One turn moves each row of this set onto another row. After a few examples, where does it send each row asked below?
J_112: [-11  13   7   0  -4  11 -10   8  -8   2  -3  -4  12  16   0 -16 -11  17
   8]
J_53: [ -8   7  -5  10  -5  -6 -24   5   3  13   7  -4   6  14   3 -23   0   4
  12]
J_11: [ -7 -17 -24   5  -9  -8   1  -5   2   7   4   8  -5  -6   2  -6  21  11
   4]
J_912: [ -7   3   7  -6  -7  17  -8  -3  -4  -8 -14  -9   1  10  -9  -4 -20   7
  10]
J_863: [-16  10  -1  18   0   7  19  12   1 -10 -15   9  11  11 -13  12  -5  -1
   4]
J_481: [ -4  11 -11  13  27  -5  12   2   7  -5  -6  12  -4  -7   0  -2  -7  12
 -15]
J_483: [  1  -3 -17   5  -4   7   6  13   3 -13  10  19  14  -5  -4  18 -13 -10
   0]
J_782: [-10  10   0  10  -6   0   2  12  -2  -4  14  -6   9   9  -4  12  10 -31
   8]
J_100: [  7 -12   9   0  14   1   7 -17  -9   1  -6  -7 -14   2   3   6  -8  18
  -5]
J_553: [  5  21  24  -1  -6   2  -6   1  -9   5   3 -10   9   6   4   5 -16   9
   8]
J_753: [ 11   4  18   0   2  -2 -10 -13  -5   4   0 -14  -8   1  -2  10 -23  -2
  10]
J_673: [ -1   2   3  17 -12 -11 -14 -15  -9  -6  24   0  -9   1  16   9   8  -4
 -10]
J_660: [ -3   8   0  12  -5  10  -2  13 -11   5   9  -3  18  -2   4  10  -4 -32
   1]
J_637: [ 10  -8  -8   4 -11 -17   6 -12   1  11  10   1  -9 -18   6  14  15   3
   4]
J_700: [  7   2  -9  14  10 -17 -13   8   6   5  18   2   2  -5   5  -3  -5 -19
 -18]
J_593: [  1  10   5   2   4  11  -2  -1  -5  -6 -20  18   2   0 -15 -10   5  10
  19]
J_99: [ -9  -6   6   6  -8  10   1 -12  -9 -20  24  15  -1  -3   4  11  -3  10
   2]
J_954: [ -4   4   0   6   0  18  29  10  -2  -2 -13  12  12   8  -5   3  -2  -9
   0]
J_391: [  2  12  -9   6  21 -12  -5   1   3   0  24  -3  -5 -10   8  -2   8 -18
 -12]
J_762: [ 11 -15 -10  10   2  -5  -9 -23   8  11   9  -6  -4  -2  10   9  18   0
   0]
J_9: [  2  -1  16   5  14  -4  -1 -13   3  -8  16  15 -11  -4  -3 -12  -4  18
  -2]
J_720: [ -4  12 -16   2  11  10   5   6  -3 -13  13  12   9 -16   2  20  -7  -9
   4]
J_641: [  6  -2  -9   9  15  -9  18   5  14  -2  -3  17  -4   4  -4  -9  -4   5
 -20]
J_408: [  4   9   8  15  14  -6  10   5   1  15  -5  -5  -1   7   4 -17   5 -17
 -18]
J_983: [-16  -7 -12   6  10  11   5  16 -11  -7  -1   6   8   2   3 -11   1  -2
 -23]
J_595: [ 18  13   3  14   0 -10  11   2  14   9   7   8   5   1  -2  11  -9 -25
   4]
J_758: [ -8 -17 -21   4  -6  13  -6 -14   8  -1  -4  -1   5   6   1  -5  20   9
   0]
J_361: [-12  -7 -23   7 -16   0 -15   4   2   7   9   6   9   2   1  -6  10   0
  21]
J_86: [-20  -1 -12  -2  12  10  13  11  -8 -13   8   1   1   5  -1  -7  17  -6
 -12]
J_354: [ -3   0 -13   4 -19  11 -24 -10  12   2   1  -8  11   7  -2  -1   6 -10
  15]
J_266: [-10  10   6  21  10 -16   8   8   7   4  -5  -7  -4  18  -7 -10  12 -10
 -11]
J_767: [ 10  18   1  14   1  -9 -16  -5  -4   9 -20   3  -6   4  -4 -13  18  -4
   8]
J_952: [  6  23   2  25   9 -16   1   2  12   4   0   3   5  -4  -4  17 -13 -13
   4]
J_258: [ -3   5   1   3  -4   1 -22  -9  12   4 -10 -14  -3  12  -6 -23  -4   2
   0]
J_244: [  7  -3   5  -6 -10   0  20  -9  -9   0   0   2  -3 -15   4  21   3  15
   1]
J_725: [-12  -1 -10  14 -12   1  -5  -8 -18  -9  -5   2  -8  10  13  -3  21   7
 -15]
J_33: [ 12  12  18   5   4  -1 -10  -8   4  -3   8  15   0  -9 -12   1  -7  -1
  25]
J_16: [10 11 22 -4  2 -8 12 -7 -8  7 -2 -9 -5 -3  6  4 -5 20 -9]
J_962: [ -2  13  -9  14 -21   4 -14  -3 -17  -2 -13   2   4   6   5  10  18 -12
  11]
J_636: [  7 -17  -3   1  -1  10   5 -19  -9  -1   5  -1   0  -5   6  28   2   5
   9]

J_753 -> J_912
J_863 -> J_266
J_112 -> J_53
Now find these:
J_767 -> J_962
J_954 -> J_408

One turn moves each row of this set onto another row. After a few examples, where does it send each row asked below?
J_730: [-15   2  10   7   2   5 -14 -27 -18   9 -28   0  18  -1]
J_956: [ -4 -36  10 -13  20  -3  -5 -12  -3  12  -9 -12  26  -3]
J_7: [-12  -9   1  20  -6 -11 -22 -10  -6  14 -12  -9   9  24]
J_451: [  9 -17  -9 -20  28  10 -11  -3   0  24 -10  -5  28  -1]
J_948: [ -8   6 -13  16  -2  -4 -24  -4  -7  22 -15  -2  11  24]
J_792: [-12 -16  -4  -2 -13 -14  -8  -6  11   1 -29   6   8  11]
J_328: [  8 -30   1 -18  22   4 -11  -8   2  20  -4 -12  28   1]
J_303: [-17 -23  -8 -12  27   2   5  -3 -13  11 -20   6  22  -2]
J_111: [ -3   0 -10  15  -4  -4 -28  -4  -4  21  -8  -7  12  27]
J_823: [ -5  -7  -3  17  -7  -8 -27  -7  -4  18  -7 -10  11  26]
J_731: [  5 -19  -6  -7 -15  -8 -19  -4  19   9 -15   0  13  17]
J_877: [ 11   0   6  -2   2  15 -31 -22  -6  19  -8  -9  25   8]
J_75: [-18  -4  -3  20  -4 -11 -19  -8 -10  14 -17  -4   8  22]
J_365: [-15   3 -10  19  -2  -7 -20  -5 -10  16 -19  -1   8  22]
J_338: [ -4 -22   0  -3 -16 -13 -14  -7  15   3 -20   1  11  14]
J_874: [  6  12  -4  -2   6  17 -27 -19 -11  21 -18  -1  24   5]
J_81: [-16 -35   3  -9  22  -3   4  -7 -12   7 -14  -2  24  -1]
J_571: [ -2 -10 -13 -17  30   8  -3  -3  -6  21 -21   2  24  -5]
J_54: [ -7  13  -1   2   6  12 -19 -21 -17  15 -28   4  20   1]
J_605: [-14 -16  -5 -14  28   1   4  -7 -11  13 -26   2  21  -9]
J_530: [ -7 -15 -17 -16  29   8  -1   2 -10  19 -17   7  25   1]
J_17: [  4 -11  17   2  -3   7 -27 -28  -8  12  -9 -13  25   7]
J_355: [ -1  -2 -19  -7  -9  -3 -15   0  13  12 -27  10  11  14]
J_142: [ -9  -9  19   7  -2   2 -18 -29 -14   7 -18  -8  21   3]
J_98: [-14 -30   7 -11  23  -5   3 -11  -9   9 -20  -5  23  -7]
J_543: [ -5 -40   4 -12  20  -1  -4  -7  -5  11  -3  -7  27   4]
J_834: [  4 -20 -15 -19  27  11  -8   2  -5  23  -6   0  28   5]
J_886: [-11  -7 -13  -4 -10  -9  -9  -2  10   6 -32  11   8  11]
J_264: [  7  -8 -15  -9 -11  -3 -20   0  19  13 -18   5  13  17]
J_828: [  5 -32  -4 -16  22   7 -10  -3  -2  18   1  -6  29   6]

J_605 -> J_98
J_111 -> J_948
J_338 -> J_731
Now find these:
J_303 -> J_81
J_17 -> J_877

